[[ 21 -40]
 [-12 -21]
 [-17  42]]
->
[[-17  42]
 [-12 -21]
 [ 21 -40]]

[[  5   2   2 -18 -17  25 -15 -17 -33   4]
 [  6 -10 -12   4   4 -27  35  17  35  14]
 [  2  15   7  -2  15  -7 -24   5   6  -5]
 [  5  17 -16  -3   8  16  -2  26  -7   1]
 [  2  23 -14  -6   8  14  -5  38  -5  -1]]
->
[[  2  23 -14  -6   8  14  -5  38  -5  -1]
 [  5  17 -16  -3   8  16  -2  26  -7   1]
 [  2  15   7  -2  15  -7 -24   5   6  -5]
 [  5   2   2 -18 -17  25 -15 -17 -33   4]
 [  6 -10 -12   4   4 -27  35  17  35  14]]

[[ 13  -3  -2  11  21   4  -8   3  12   5   9]
 [ -5   1  10   6 -17  -5 -15 -16 -15   7  -5]
 [ 12  -2 -10  -9  19 -22 -47   7  12  -9  12]]
->
[[ -5   1  10   6 -17  -5 -15 -16 -15   7  -5]
 [ 12  -2 -10  -9  19 -22 -47   7  12  -9  12]
 [ 13  -3  -2  11  21   4  -8   3  12   5   9]]

[[ 18  14  -7 -13  30  -2]
 [ 16  19  -7 -13  29  -7]
 [ -6   8  -7 -12  43  12]]
->
[[ 16  19  -7 -13  29  -7]
 [ 18  14  -7 -13  30  -2]
 [ -6   8  -7 -12  43  12]]

[[-11  -2   4  12 -19  17   2  12   5   4   9  -9  -8  -5 -10]
 [ -6 -10   6   1 -11   6   7   0   0   1  -4 -10   4  -1 -13]
 [ 14  13  15  -3   9 -12 -11   6 -24  -1   2  23  31  16  35]]
->
[[ 14  13  15  -3   9 -12 -11   6 -24  -1   2  23  31  16  35]
 [-11  -2   4  12 -19  17   2  12   5   4   9  -9  -8  -5 -10]
 [ -6 -10   6   1 -11   6   7   0   0   1  -4 -10   4  -1 -13]]

[[  3  -6   1  11   2  -7 -10]
 [  3 -15   3  -3   3  -7   0]
 [ 13 -10   3  27  -4 -14 -28]
 [-26 -17  -5  11  -3   8   0]
 [ 13 -20  12  13  14  -3 -23]
 [  6  -9   1  15   4 -10 -15]
 [ 16 -19   6  27   9 -18 -35]]
->
[[  3  -6   1  11   2  -7 -10]
 [  6  -9   1  15   4 -10 -15]
 [ 13 -10   3  27  -4 -14 -28]
 [  3 -15   3  -3   3  -7   0]
 [-26 -17  -5  11  -3   8   0]
 [ 16 -19   6  27   9 -18 -35]
 [ 13 -20  12  13  14  -3 -23]]

[[ 39 -34   8  29 -12  32  -7  28   3 -42 -14   0  12]
 [-18   5  34  -4 -42   4 -14  -6  20  17 -36  17   1]
 [ -1  22   0 -34 -23  -7  16  15 -18   6  -6 -18  15]
 [ 10 -15   6 -31   4 -32  23  40  37  -8   9  14  19]
 [  7 -31  13 -32  10  -7 -21 -28 -35 -35  42 -32  29]
 [-38  -3 -34 -16  35  21   8 -29  36  32   4  -1 -36]]
->
[[ -1  22   0 -34 -23  -7  16  15 -18   6  -6 -18  15]
 [-18   5  34  -4 -42   4 -14  -6  20  17 -36  17   1]
 [-38  -3 -34 -16  35  21   8 -29  36  32   4  -1 -36]
 [ 10 -15   6 -31   4 -32  23  40  37  -8   9  14  19]
 [  7 -31  13 -32  10  -7 -21 -28 -35 -35  42 -32  29]
 [ 39 -34   8  29 -12  32  -7  28   3 -42 -14   0  12]]

[[-17   9 -16   5   6  -6  -3  10]
 [ -4  37  27  46 -11  -7  12 -42]]
->
[[ -4  37  27  46 -11  -7  12 -42]
 [-17   9 -16   5   6  -6  -3  10]]
---
[[-42  43]
 [-40   6]
 [-37  21]
 [-37  20]]
->
[[-42  43]
 [-37  21]
 [-37  20]
 [-40   6]]

[[-17  -1   1  -6 -20   7 -42  -1  -1]
 [-18   0 -13  11 -22   1 -41  10   7]]
->
[[-18   0 -13  11 -22   1 -41  10   7]
 [-17  -1   1  -6 -20   7 -42  -1  -1]]

[[ -1  -4   2   2   0   4  -3  -1  -3   0]
 [  0  10  -7   1   2   3  10   4   1  -5]
 [ -1 -10  14  26   0  -8  21  -9 -34  -1]
 [ -9   2  -2   8   5  18  17   0  11  -3]
 [ -3   0  -1   4   2   8   7   1   6  -3]
 [ -6 -19  13  -3  -5   0 -17  -6   0  10]
 [ -4  -7  11  -9   2  -5  -6   1  -3 -14]
 [ -5 -13  18 -13   4  -6 -11   0  -3 -19]]
->
[[  0  10  -7   1   2   3  10   4   1  -5]
 [ -9   2  -2   8   5  18  17   0  11  -3]
 [ -3   0  -1   4   2   8   7   1   6  -3]
 [ -1  -4   2   2   0   4  -3  -1  -3   0]
 [ -4  -7  11  -9   2  -5  -6   1  -3 -14]
 [ -1 -10  14  26   0  -8  21  -9 -34  -1]
 [ -5 -13  18 -13   4  -6 -11   0  -3 -19]
 [ -6 -19  13  -3  -5   0 -17  -6   0  10]]

[[-11  -3  -2]
 [-12 -18  12]
 [  2  10  35]]
->
[[  2  10  35]
 [-11  -3  -2]
 [-12 -18  12]]

[[  2  -1 -45   5 -42 -11   5 -32  13  42  -1  -8  34]
 [-27 -25   0   8  13  16   4 -18  14  34  -3  44  25]
 [-44  22  30  37  19  26  36  34   9  42 -21 -15 -19]
 [ 16 -15 -35  -5  13   6 -24   9  28 -30 -36 -35 -37]
 [ 39  30  -4  -6 -18 -34  17 -11 -17   5 -35  42  -7]
 [  1 -21 -17  30  11  -4  22 -18  22  19  41  22  32]
 [ 24   4  26  43  -6  33  17   1  -8  14 -46  46  20]]
->
[[ 39  30  -4  -6 -18 -34  17 -11 -17   5 -35  42  -7]
 [-44  22  30  37  19  26  36  34   9  42 -21 -15 -19]
 [ 24   4  26  43  -6  33  17   1  -8  14 -46  46  20]
 [  2  -1 -45   5 -42 -11   5 -32  13  42  -1  -8  34]
 [ 16 -15 -35  -5  13   6 -24   9  28 -30 -36 -35 -37]
 [  1 -21 -17  30  11  -4  22 -18  22  19  41  22  32]
 [-27 -25   0   8  13  16   4 -18  14  34  -3  44  25]]

[[ 12 -26]
 [ -3   5]
 [ 17 -18]
 [-13 -24]
 [-23 -12]
 [-26 -14]
 [ 23 -15]
 [ 14 -28]
 [  8 -43]
 [  0 -17]
 [-42  -5]]
->
[[ -3   5]
 [-42  -5]
 [-23 -12]
 [-26 -14]
 [ 23 -15]
 [  0 -17]
 [ 17 -18]
 [-13 -24]
 [ 12 -26]
 [ 14 -28]
 [  8 -43]]
